Rotation paths and how fast each direction turns (degrees each step):
Each turn is a multiple of 5 degrees from 10 to 175, or 0.
Each row of a path follows its step; steps can be skipped.
Path 1:
step 6: -0.95	+0.98	+0.65	-1.57	+1.76	-3.15	+2.96	-2.92	+0.04	+1.00	+5.77	+0.47	+2.03	+0.70	-1.07	-2.11	+2.78	-3.98	+2.91	+0.23	+1.37	-0.56	+2.12	+1.26	-1.66	-2.22	+0.24	+1.33	-4.67	-0.75	+2.22	+1.05	+1.54	+0.86	-0.07	-0.43	-2.83	-0.65	-2.16	+0.83	-1.15	-1.41	-1.77	+2.54	+6.47	-0.94	+0.87	-0.47	+3.81	-0.01	-0.98	-0.14	-1.01	+1.63	+0.10	-3.74	-1.38	+0.84	-0.73	+0.70	+1.20	-1.16	+0.44	-0.75	+1.39
step 7: -0.70	-1.59	-0.37	-1.46	-0.65	-1.06	+0.26	+1.68	+1.36	-0.51	-1.48	+2.59	-4.13	+1.02	-1.67	+0.42	+1.96	-3.16	-0.38	-0.10	+0.37	+0.57	-1.92	+2.26	-1.88	-1.94	-0.66	+1.35	-2.29	+1.97	+4.07	+0.70	+0.49	+0.13	-1.22	-1.07	+0.79	+5.22	-0.03	-0.09	+1.05	-2.75	-1.69	-0.94	-0.92	+2.05	+1.25	+0.39	+1.08	-2.31	+0.42	-2.25	+5.40	+0.83	-4.33	-1.90	-2.81	+1.09	-0.18	-0.21	-4.89	-3.16	+0.86	+0.18	-3.10
step 8: +0.79	-2.56	-0.07	+0.82	+2.57	-0.21	+3.33	-1.51	+4.14	+1.51	+2.68	+1.83	+0.14	+0.23	+0.72	-1.01	-0.87	-3.07	-0.83	-2.80	-2.57	-5.17	+1.52	+0.50	+5.02	+0.40	-1.20	+2.27	-1.91	+1.62	-1.37	+3.60	+5.33	+2.01	-0.80	-0.93	+2.26	+1.59	-0.82	-2.31	+0.19	+0.07	-1.14	+0.13	+2.50	+0.46	+1.10	+0.50	-0.14	-1.20	+2.58	+1.59	-0.93	-1.95	-1.26	+1.67	-1.42	-1.03	+0.68	+0.81	+0.14	-0.88	-2.74	-4.05	-1.32
step 10: +0.94	-3.59	+0.53	-3.53	-4.48	-2.19	+1.86	-2.72	+2.61	+0.99	-2.65	+2.06	-2.26	+2.44	-3.49	-1.85	+1.78	-2.13	-1.50	-0.45	+0.76	-0.42	+1.75	+1.86	+1.88	-1.74	-0.51	+1.65	-0.66	-1.60	-0.67	+1.97	-1.47	-0.99	-0.41	-1.12	+1.44	-0.56	+0.12	-1.11	+0.07	-6.66	-1.53	-1.45	-0.38	+4.58	-1.69	-0.17	+3.02	-2.32	-0.50	-0.42	-3.30	-0.50	-1.13	+0.12	-0.92	+0.50	+2.00	+0.79	-1.17	-3.71	-1.17	-0.25	+1.79
step 11: +1.66	+0.16	+0.27	-1.42	+1.94	+1.19	-0.35	-3.19	+3.12	+2.05	+2.28	+6.31	+1.95	-0.03	-0.21	-0.24	+3.13	-3.88	-0.08	+0.67	+1.34	-0.63	+1.44	+1.81	-1.77	+1.68	+2.69	-2.89	-3.54	+1.97	+0.44	+1.30	+0.22	+0.89	-2.09	-0.90	+1.02	+2.59	-3.29	-0.37	+0.63	-2.42	+0.30	+0.66	+1.21	-3.46	+3.61	-3.28	+0.93	+1.32	-1.30	+1.94	-0.21	-1.76	-0.07	+3.49	-2.79	-1.16	-2.37	+0.46	+2.12	-2.34	+0.07	-1.85	-0.24
step 12: -1.01	+2.49	+0.97	-1.29	-1.62	-2.34	+1.22	-1.23	+0.30	-3.74	+0.57	+2.21	-1.93	+0.35	-1.06	-1.80	+1.05	-3.57	-0.21	+2.32	+1.92	+0.55	+1.99	+1.18	+0.01	-2.92	-2.32	+2.07	-1.72	-1.28	+1.15	-0.12	+1.74	-1.53	+2.19	+1.51	+3.54	+0.92	-3.66	+2.03	-2.04	+0.52	-1.43	+0.37	+1.82	+0.94	+0.03	-0.25	+1.19	-2.07	+0.50	-1.43	+2.15	+1.57	-6.22	+2.64	+0.36	+1.15	-2.16	-3.79	-2.35	+1.02	+0.05	-5.13	+0.79
step 22: -0.04	+1.66	+2.66	+0.19	-0.21	+1.55	-1.56	-2.19	+0.03	+1.49	+3.07	+2.04	-1.06	+1.68	-0.83	-3.01	+0.19	-6.52	-1.60	+0.64	-0.35	-3.26	+2.44	+3.73	+0.24	+1.76	+3.33	+1.11	-3.54	+1.34	+0.88	-1.22	-2.08	-1.67	-1.50	-0.82	+1.03	+0.02	-0.92	+0.08	-0.08	-1.58	-3.19	+1.65	+1.18	-0.29	+1.54	-1.61	+0.70	-2.90	-1.09	-0.33	+0.79	+1.61	-1.31	+0.24	-5.40	-0.13	+2.16	+2.64	+1.61	+2.85	-3.11	+1.90	+1.94
step 23: +0.17	-0.24	+1.80	-4.40	+0.83	-1.36	+4.45	-0.85	+2.12	-3.24	+1.90	+1.28	-0.40	-1.72	-1.21	-2.30	+0.95	-1.10	+3.11	+3.57	+0.48	+0.42	-1.64	+2.77	-0.49	-1.12	-2.15	+0.47	-0.22	-0.34	+2.06	+1.45	-0.52	+3.55	+3.07	+0.39	+0.64	+2.94	-1.65	+2.36	-0.48	-1.81	-4.01	+1.35	+5.09	+1.50	+0.42	-2.43	+3.68	-0.80	-0.98	+0.64	+0.64	-0.30	-2.01	-0.82	-0.09	-0.58	-1.52	+3.67	-2.89	-1.71	+0.38	-1.23	-0.08
step 24: -0.25	-2.90	+1.07	+0.69	-0.61	-1.08	+3.94	+1.23	-0.70	+0.49	+2.80	+3.23	-0.28	-0.77	-0.03	+1.46	+1.01	-1.87	-2.21	-2.07	-1.96	+0.07	+0.67	+0.38	-1.61	-1.22	+2.54	+1.13	-3.05	+2.61	+2.71	+3.23	+2.06	+1.90	-3.70	+0.39	-0.53	+1.44	-2.62	-1.51	-0.69	-5.10	+0.25	-0.27	+0.24	-0.58	-0.72	+2.25	+0.13	-1.84	+0.30	+0.87	+2.86	+1.77	-1.92	-1.08	-4.36	+3.16	+3.19	-2.27	-2.57	-0.65	+0.52	-4.45	-1.05
step 25: +1.03	+2.23	-0.14	-0.55	-0.90	-0.99	+0.86	-2.56	+1.43	+1.99	+1.61	+0.25	-4.33	+2.03	-0.12	-2.36	-1.70	-1.99	-0.16	-1.14	-0.55	-0.76	-0.24	+1.45	+1.61	+2.71	-0.13	-1.19	-2.43	+1.32	+0.54	+2.45	+5.30	-1.62	-0.20	+0.16	+3.30	+3.21	+0.37	-2.51	-2.11	+2.89	-4.12	-1.09	+2.67	-1.32	-0.62	-1.38	+1.57	-1.78	+3.11	-0.38	-1.73	+0.19	-5.67	-0.52	-2.46	-1.68	-0.05	+1.72	+1.03	-2.66	-1.69	+0.08	-2.54
-0.03	+0.18	-0.08	-0.11	+0.62	+0.59	-0.75	+0.83	+0.05	-0.27	-0.44	+0.45	+0.28	+0.01	+0.37	-0.43	+0.08	-1.05	-0.95	+0.65	-0.74	-0.90	+0.41	-0.22	+0.22	+0.69	-1.03	+0.00	-0.10	-0.39	-0.47	-0.41	+0.16	-0.38	+0.06	+0.32	+0.15	+0.13	-0.11	+1.07	+0.14	+0.64	+0.38	+1.14	-0.26	-0.06	+0.10	+0.04	-0.70	-0.08	+0.14	+0.38	+0.90	-0.95	-0.51	+1.05	-0.33	-0.22	-0.93	+1.74	-0.48	-0.24	-0.79	-0.21	-0.06 => 100
+0.98	+0.19	+0.56	-0.23	-0.75	-0.28	+0.49	+1.03	-0.22	+0.19	-1.37	-0.01	-0.35	+0.95	-0.40	-1.05	-0.01	+0.22	+0.16	+0.71	+0.24	-0.36	+0.58	-0.07	+0.35	-0.55	-0.78	+0.11	-0.59	+0.95	+0.79	+0.03	+1.11	+0.22	-0.20	-0.26	-0.15	-0.35	-0.06	-0.36	-0.70	-0.14	-0.72	+0.46	+0.54	-0.11	-0.65	+0.74	-0.12	-0.02	+0.18	-0.51	-0.26	-0.07	+1.03	+0.25	+0.95	-0.59	-0.56	-0.31	+0.46	+0.84	-0.96	-0.40	+0.55 => 170
+0.54	-0.63	-0.62	+0.02	-0.08	-0.49	+0.26	-0.35	+0.32	-0.99	+0.70	-1.07	+0.34	-0.47	-1.15	+0.27	-0.38	-0.90	-0.11	+0.21	-0.36	+0.42	+0.77	-0.99	+0.95	-0.43	+0.52	+0.91	+0.56	-0.94	+0.14	+0.00	+0.32	-0.34	-0.50	+0.55	+0.19	-0.70	+0.68	+0.05	-0.47	-0.11	-0.05	+0.38	-0.16	-0.57	+1.23	+0.65	-0.06	-1.10	-0.15	-1.08	-0.58	-0.22	+0.09	-0.08	-0.40	+0.40	-0.18	-0.10	+0.14	-0.11	-0.73	-0.55	+0.74 => 175
+0.10	-1.11	-0.03	-0.52	-0.51	+0.56	-0.35	+1.00	-0.32	-0.53	-0.18	+0.86	-0.10	-0.39	-1.16	+0.49	+0.11	-0.48	-1.13	-0.45	-0.36	-0.74	-0.51	-1.11	+0.82	-1.04	-0.06	-0.57	+0.15	+0.88	-0.65	-0.87	-0.41	-0.13	+0.35	-0.34	+0.11	+0.18	-0.28	-0.89	+0.12	-0.44	-0.11	-0.23	-0.55	-0.13	-0.95	+0.93	+0.55	-0.09	+0.30	+0.25	+0.01	+0.04	+0.46	-0.22	-0.40	+0.27	+0.50	-0.19	-1.09	-0.46	+0.83	+0.14	+0.31 => 130
-0.33	-0.71	-0.47	+0.50	-0.07	+0.07	-0.07	-0.13	+0.11	-0.44	-0.79	+0.38	-0.37	+0.00	+0.27	+0.32	+0.90	-0.25	-0.66	+0.86	-0.37	+0.31	-1.30	+0.03	-0.31	+0.97	-0.34	-0.20	+0.63	-0.22	+0.67	+0.43	+0.15	-0.05	-0.12	-0.59	+0.29	-0.18	+0.88	-0.13	+0.60	-1.17	-0.09	+0.45	+0.36	+0.04	+0.65	-0.35	-0.07	+1.08	+0.29	-0.82	+0.10	-0.48	+1.22	-0.58	-0.17	-0.48	+0.73	+0.09	+0.11	-0.21	+0.31	-1.91	-0.30 => 110
+0.70	+0.67	-0.30	-0.23	+0.04	+0.95	-1.07	-0.28	+0.58	-0.61	+0.50	-0.35	+0.17	+1.32	-0.26	+0.47	+0.25	-0.04	-0.48	-0.70	+0.25	-0.41	-0.40	+0.29	+0.43	+0.95	+0.09	+0.35	+0.34	-0.19	+0.39	+0.14	+0.71	+0.64	+0.44	+0.65	-0.01	-0.32	-1.45	-0.04	-0.45	-0.15	+0.39	-1.06	+0.65	-0.76	-0.33	+0.46	+0.82	-0.42	-0.39	-0.62	+0.70	-0.44	+0.34	-0.30	+0.28	-0.32	+0.23	+0.95	+0.87	+0.47	+1.05	-0.07	+0.12 => 130
